In the data rows, zero lies at 4.5, halfway between 4 and 5.
Some points, one per row:
[5 4 6 4 5 6 4 4 5 5 4 5 5 6 5 5 4 4 2 5 6 4 5 5 4 6 5 4 4 4 5 4 4 3 4 6 5
 6 5 4 4 4 3 5]
[5 2 5 3 6 2 3 5 5 7 5 2 3 7 6 2 6 4 2 5 5 5 3 6 3 6 5 7 5 2 3 3 4 5 3 6 7
 6 4 4 4 7 6 6]
[4 7 2 9 2 7 7 7 5 2 4 7 7 3 4 5 4 7 6 5 5 7 7 4 9 4 6 4 4 7 7 8 7 8 9 4 2
 3 7 7 2 5 5 5]
[5 2 4 4 4 3 2 3 7 6 4 4 3 8 6 4 7 5 4 5 4 7 3 6 2 4 3 6 6 4 2 3 4 5 6 7 7
 6 4 6 2 6 6 6]
[5 5 5 4 3 7 5 5 1 3 4 6 4 2 3 2 2 3 3 3 4 4 3 2 5 7 5 2 3 5 5 5 3 4 5 3 2
 5 6 5 6 4 2 3]
[5 6 7 6 6 4 3 7 7 5 4 4 5 6 5 7 7 6 7 7 7 4 6 5 6 5 6 7 4 4 6 5 7 7 4 5 6
 7 5 3 5 5 7 7]
[5 3 6 4 7 3 4 6 6 6 5 2 4 6 4 7 6 6 5 5 5 5 6 7 4 3 5 6 5 4 3 4 6 4 3 7 6
 5 3 6 5 6 6 6]
[2 4 2 5 7 5 2 2 3 2 1 4 7 1 2 2 2 2 4 4 3 2 3 2 4 2 2 3 1 2 4 3 2 3 3 2 3
 0 2 5 4 1 2 2]
[3 3 2 5 5 4 4 2 5 4 4 4 5 4 2 3 3 4 5 5 5 4 4 4 3 3 3 5 3 4 4 3 2 3 3 5 5
 2 2 3 3 4 3 3]
[7 2 4 3 6 2 4 5 6 6 5 5 2 7 5 3 6 2 3 7 5 6 3 7 2 4 3 6 5 4 2 3 4 3 3 7 7
 7 6 3 3 5 5 7]
[3 2 4 4 6 3 2 2 4 4 3 3 5 4 2 3 3 2 5 5 3 2 3 4 3 2 2 4 4 3 3 2 2 4 3 4 5
 3 2 3 4 3 3 3]
[2 4 2 4 4 5 2 2 4 5 5 4 5 4 5 3 2 4 4 4 1 2 2 4 4 4 3 4 4 4 4 4 3 4 3 4 5
 3 2 6 4 5 4 3]
[5 7 7 7 3 7 7 5 3 2 5 7 7 2 3 5 4 6 5 4 2 7 6 3 7 4 6 2 3 6 7 6 5 4 7 3 2
 3 6 7 6 4 3 3]
[5 7 6 6 2 7 5 7 2 1 5 7 5 3 4 3 4 6 6 7 2 7 6 4 6 6 6 2 4 5 7 7 4 4 6 3 1
 6 5 7 7 5 4 3]
[6 6 5 6 3 6 6 5 4 4 4 7 5 4 3 4 5 5 6 2 5 5 5 5 5 6 4 4 4 6 6 6 5 4 6 3 3
 6 7 5 7 5 4 5]
[6 7 7 6 7 6 4 7 6 3 4 6 7 5 4 7 5 5 7 3 8 2 7 4 8 5 7 5 3 5 7 5 7 4 4 5 5
 6 6 2 7 1 6 7]
[2 2 3 4 7 3 3 2 3 4 2 3 5 3 2 3 2 2 4 4 3 2 3 2 3 2 2 4 3 2 3 2 2 3 3 4 5
 3 3 3 4 3 2 2]
[7 4 6 3 3 6 5 5 2 4 4 5 4 2 4 4 2 2 3 4 6 3 2 2 4 7 5 2 4 3 4 3 4 3 5 2 2
 6 5 3 5 3 2 3]
[5 2 4 2 5 3 5 4 5 6 4 2 2 7 5 4 6 2 5 5 5 4 5 7 3 4 3 5 5 3 4 3 4 5 2 7 6
 6 4 2 6 6 5 5]
[7 7 3 5 4 7 7 7 2 3 6 7 6 2 6 5 5 6 7 6 2 7 5 4 7 7 7 2 4 6 5 7 6 4 7 2 1
 4 7 6 7 5 6 4]
[3 5 3 5 3 6 3 3 4 5 6 2 5 3 7 3 2 6 6 1 4 4 4 4 4 4 5 3 6 5 3 4 3 7 6 4 4
 2 4 6 4 4 4 2]
[3 4 5 5 4 3 5 4 6 4 4 3 4 5 3 6 3 4 4 5 4 4 4 4 4 4 3 5 4 4 3 3 4 3 3 5 5
 4 5 4 3 4 4 4]
[6 6 6 5 4 4 6 7 4 4 4 5 5 5 6 3 2 7 5 5 4 6 4 3 5 4 2 3 4 5 4 5 5 2 4 4 4
 5 7 7 3 8 5 6]
[3 6 2 6 3 6 5 4 3 2 4 5 6 3 3 3 3 5 5 6 2 6 6 4 6 3 4 3 3 5 6 6 3 3 6 4 3
 4 5 5 7 3 2 2]
[3 6 2 4 2 7 7 2 3 6 7 6 6 5 7 6 6 5 7 8 5 2 5 7 4 7 7 6 6 7 6 4 6 2 6 2 4
 2 7 5 4 6 7 3]
[7 6 6 5 6 5 2 7 7 4 4 6 6 5 5 7 6 5 7 6 7 2 7 4 7 6 7 5 3 4 7 5 7 5 3 6 5
 6 6 2 5 2 6 7]
[3 7 4 1 2 4 5 5 6 9 9 2 0 5 7 4 7 4 4 9 7 4 7 6 5 7 7 7 9 7 7 7 7 9 8 8 5
 4 7 7 9 6 7 7]
[4 4 2 5 5 4 4 4 4 4 4 4 5 4 3 2 5 4 4 5 4 4 4 4 3 4 3 5 4 4 5 3 4 4 4 5 5
 3 4 2 4 5 4 3]
[7 4 7 2 5 7 5 6 3 5 4 5 5 2 5 5 3 2 4 5 6 2 3 3 4 7 6 2 4 3 5 3 5 4 4 3 3
 7 6 4 5 4 3 4]
[2 7 4 5 4 7 7 6 5 2 5 6 6 4 3 6 5 7 3 2 2 5 6 3 7 6 4 4 3 7 6 6 6 5 6 2 3
 4 7 7 5 8 5 5]
[7 3 5 2 6 3 6 5 6 6 6 3 3 7 4 6 5 4 3 5 7 7 6 7 4 2 5 7 6 2 4 4 6 4 4 6 7
 6 5 2 1 6 6 7]
[5 4 7 5 2 6 7 7 6 9 8 7 1 6 7 6 7 7 7 2 7 4 2 7 1 7 2 7 9 7 5 4 7 9 8 9 7
 8 7 6 4 7 7 5]
Here are 16 more points, each followed by its number:
[3 5 4 4 4 5 4 3 5 4 4 3 4 5 4 4 6 5 3 4 3 3 6 4 4 2 4 5 4 5 4 5 4 5 4 5 5
 4 3 2 4 4 3 5] 0
[2 6 4 6 3 5 6 5 5 3 4 6 6 4 3 3 5 6 4 7 2 6 6 2 6 3 5 3 3 2 7 7 3 6 8 4 2
 3 5 6 6 5 3 3] 1
[4 3 4 3 4 5 3 4 2 3 2 3 5 2 2 2 3 2 2 4 5 2 2 2 3 5 4 2 3 2 3 2 2 3 3 3 3
 4 4 2 5 2 2 2] 2
[6 4 7 4 5 3 2 6 6 6 4 4 4 7 5 6 6 4 3 4 6 4 6 7 3 4 6 7 6 6 3 3 6 3 4 8 7
 6 5 3 4 6 7 7] 3
[2 3 4 4 7 4 2 3 4 4 3 3 5 4 3 4 3 3 3 4 4 3 4 3 4 2 2 5 3 3 2 3 2 3 3 4 5
 3 3 3 5 4 3 2] 4
[3 4 3 3 4 7 5 2 3 4 5 4 4 4 6 2 3 3 4 5 2 4 4 4 4 6 4 3 5 6 5 4 5 4 3 4 4
 3 2 5 4 2 4 4] 5
[5 4 4 4 7 4 5 5 6 6 4 3 4 6 5 7 6 5 5 4 4 5 5 7 4 4 5 7 5 5 4 4 4 4 5 7 6
 6 4 6 4 5 4 6] 6
[4 5 2 3 3 4 2 4 3 5 5 2 3 2 7 2 3 4 6 6 4 4 2 3 4 5 7 3 6 2 3 5 4 7 5 3 4
 3 2 5 5 4 3 4] 7
[3 6 2 4 2 2 6 4 6 8 5 2 3 4 7 2 7 7 2 9 1 5 7 5 3 5 7 4 9 7 4 8 7 6 7 5 4
 7 2 2 0 5 6 7] 8
[3 3 4 4 6 4 3 3 4 5 4 3 4 5 4 4 4 5 5 6 5 3 4 6 3 3 2 6 4 3 2 3 2 5 4 4 6
 4 3 5 2 4 4 4] 9
[3 4 3 4 4 4 3 3 4 3 4 4 5 3 2 2 3 2 3 4 4 3 2 3 4 3 3 4 3 3 4 4 3 4 3 3 4
 3 4 3 4 2 3 2] 10
[3 3 3 3 6 4 3 3 5 5 4 5 4 6 3 4 4 3 4 4 3 4 5 5 3 2 2 5 4 2 2 4 3 3 4 5 5
 4 3 2 3 5 4 5] 11
[5 6 7 3 2 5 6 3 2 5 5 7 3 2 7 5 2 2 6 1 1 6 4 3 6 7 7 2 6 7 6 8 6 6 6 1 2
 7 7 7 6 2 5 5] 12
[4 3 2 5 5 3 2 3 6 6 3 4 4 5 4 2 4 4 2 4 3 5 4 5 3 3 3 6 4 3 3 4 3 5 4 6 6
 4 4 5 4 5 4 4] 13
[7 5 7 5 7 4 6 7 7 6 4 5 5 7 5 7 7 6 7 5 7 5 7 6 7 6 6 7 5 5 6 5 7 5 4 7 6
 7 6 5 5 5 7 7] 14
[6 2 6 2 4 5 4 4 4 6 5 4 4 4 6 3 5 2 4 4 7 4 4 5 3 7 5 2 5 3 2 3 4 5 4 5 5
 6 6 2 5 5 5 4] 15
Which of these numbered points is nearest to each point below, looking only along the 5 directions in which the first points spread most? Its number follows each.
[4 3 4 3 5 3 2 3 6 6 5 3 2 6 5 3 4 4 2 6 3 6 5 6 3 5 2 7 5 2 3 3 3 4 4 5 6
 4 3 2 4 7 4 5] > 13
[6 6 4 5 2 4 6 3 5 2 7 6 3 2 7 5 2 3 3 5 4 2 2 5 4 5 7 2 6 7 5 3 6 6 5 5 3
 3 2 7 9 1 3 5] > 7
[7 6 5 4 4 7 7 5 1 3 4 7 5 4 6 2 7 5 5 5 4 6 6 4 5 7 7 3 5 7 6 7 5 4 7 1 2
 6 7 7 5 5 4 5] > 12
[6 7 2 6 2 3 7 4 5 8 9 2 2 6 7 7 2 7 2 9 8 6 7 7 7 7 7 4 6 7 5 8 7 2 5 7 6
 5 7 2 7 9 7 2] > 8
[4 2 4 4 6 3 3 3 5 5 4 4 4 5 3 5 4 3 2 6 5 6 3 4 3 3 4 5 4 4 4 2 3 3 3 5 6
 5 3 4 4 4 4 4] > 11
[4 2 3 3 6 3 4 3 5 5 3 3 4 5 4 4 3 3 2 5 5 5 4 5 3 2 4 4 4 4 3 3 3 4 2 5 5
 4 3 4 4 3 4 4] > 11
[5 7 5 8 2 5 6 4 3 2 6 7 6 3 4 3 4 7 4 6 3 7 5 2 6 3 2 4 4 6 6 7 4 5 8 2 2
 2 5 7 5 4 4 3] > 1
[6 3 6 3 3 3 4 5 7 7 6 2 3 7 6 6 4 6 5 6 5 7 6 6 3 6 2 7 5 2 4 5 5 6 5 9 7
 6 4 2 3 5 5 6] > 3
[5 5 6 3 3 5 7 5 2 3 4 6 4 3 4 6 3 3 4 4 5 5 4 2 4 5 4 2 4 4 5 5 3 5 4 3 3
 4 6 4 5 4 2 3] > 5
[7 6 7 5 7 5 6 7 8 5 3 5 6 5 4 7 7 6 7 5 7 4 7 5 8 7 7 7 4 6 6 6 7 5 4 6 6
 7 6 2 6 4 6 7] > 14
[5 4 5 4 4 5 5 5 2 3 4 5 4 3 4 2 4 2 2 6 4 4 5 3 4 7 4 2 4 4 5 4 4 3 5 3 3
 6 6 6 7 4 3 3] > 5
[6 3 6 2 4 4 4 6 3 5 4 3 3 5 5 4 5 4 4 4 5 3 3 6 3 6 5 3 5 3 3 4 5 4 3 4 4
 7 5 5 4 6 5 6] > 15
[7 6 3 4 2 2 6 6 4 3 9 2 0 4 7 4 7 5 4 3 5 7 2 7 4 6 7 2 9 7 7 2 4 9 6 5 6
 2 6 5 1 2 7 7] > 8
[3 4 3 3 3 4 6 3 3 4 5 2 4 3 6 5 4 3 6 5 3 2 2 4 4 5 3 4 6 5 5 3 5 5 3 3 5
 3 7 6 4 3 5 4] > 7
[4 2 4 3 6 3 4 4 4 5 4 3 4 5 3 3 2 3 4 3 4 4 3 6 3 3 3 5 4 3 2 3 2 4 4 5 6
 4 3 3 4 4 4 4] > 11
[6 7 4 8 4 7 7 6 3 2 4 7 7 2 5 5 7 7 5 3 3 6 7 4 7 3 5 4 3 6 7 9 4 5 8 3 1
 2 2 7 7 5 3 3] > 1
[7 3 7 4 3 2 6 7 8 6 5 2 4 5 7 3 6 4 6 4 6 6 7 7 4 4 6 4 6 6 2 5 4 5 7 5 7
 5 3 7 3 3 7 5] > 6
[6 7 7 7 7 6 3 7 8 5 3 6 6 5 6 7 7 7 7 4 9 3 7 6 8 6 7 7 3 7 7 5 7 4 5 5 6
 6 5 2 6 2 7 7] > 14
[5 3 5 3 4 3 5 4 5 6 4 5 4 7 6 5 4 6 2 4 4 6 4 5 3 4 3 7 6 5 2 3 5 4 3 6 7
 5 4 3 4 6 5 5] > 6
[7 6 6 6 3 4 7 7 2 5 7 7 5 3 7 6 4 3 3 3 4 4 7 6 5 7 7 2 6 7 7 5 7 6 5 4 3
 6 4 7 7 3 6 5] > 12
[3 7 3 6 2 7 6 6 5 3 4 6 6 4 4 6 5 7 5 4 4 6 6 3 7 4 5 3 4 5 7 7 6 5 6 5 3
 4 6 7 4 7 5 4] > 1
[4 6 4 5 2 6 5 4 3 2 5 6 6 3 4 6 6 4 6 4 1 7 3 3 5 2 4 2 3 6 5 7 3 5 6 3 2
 4 5 6 4 4 2 2] > 1
[4 4 5 3 4 5 7 5 2 4 6 5 4 3 5 3 5 2 3 4 6 3 3 4 4 6 6 3 5 4 6 4 5 4 5 3 3
 6 6 4 5 4 4 4] > 15
[4 3 3 4 5 3 5 2 6 5 5 3 5 5 4 2 4 4 3 3 3 3 5 5 4 5 3 6 4 3 3 4 3 3 5 5 6
 5 4 5 4 4 5 4] > 9
[5 2 4 3 7 2 4 5 7 6 5 2 2 8 4 4 6 4 3 5 4 6 4 7 3 4 4 7 5 2 2 4 4 4 3 7 7
 6 6 2 4 5 6 6] > 3
[4 5 2 4 6 4 5 3 5 5 3 3 5 4 5 4 4 6 6 5 4 4 6 5 5 5 4 4 4 4 5 3 5 6 2 4 5
 3 3 2 5 3 6 4] > 0
[7 2 6 1 6 2 4 5 5 6 5 2 3 6 6 4 3 3 2 4 6 3 2 7 2 3 5 5 6 3 2 3 6 4 2 5 6
 7 6 3 4 6 6 6] > 15
[4 2 2 3 5 2 4 4 5 5 3 2 4 6 3 4 3 3 3 5 4 4 4 5 3 3 2 5 4 3 4 3 4 4 3 5 6
 4 3 4 4 5 4 4] > 11
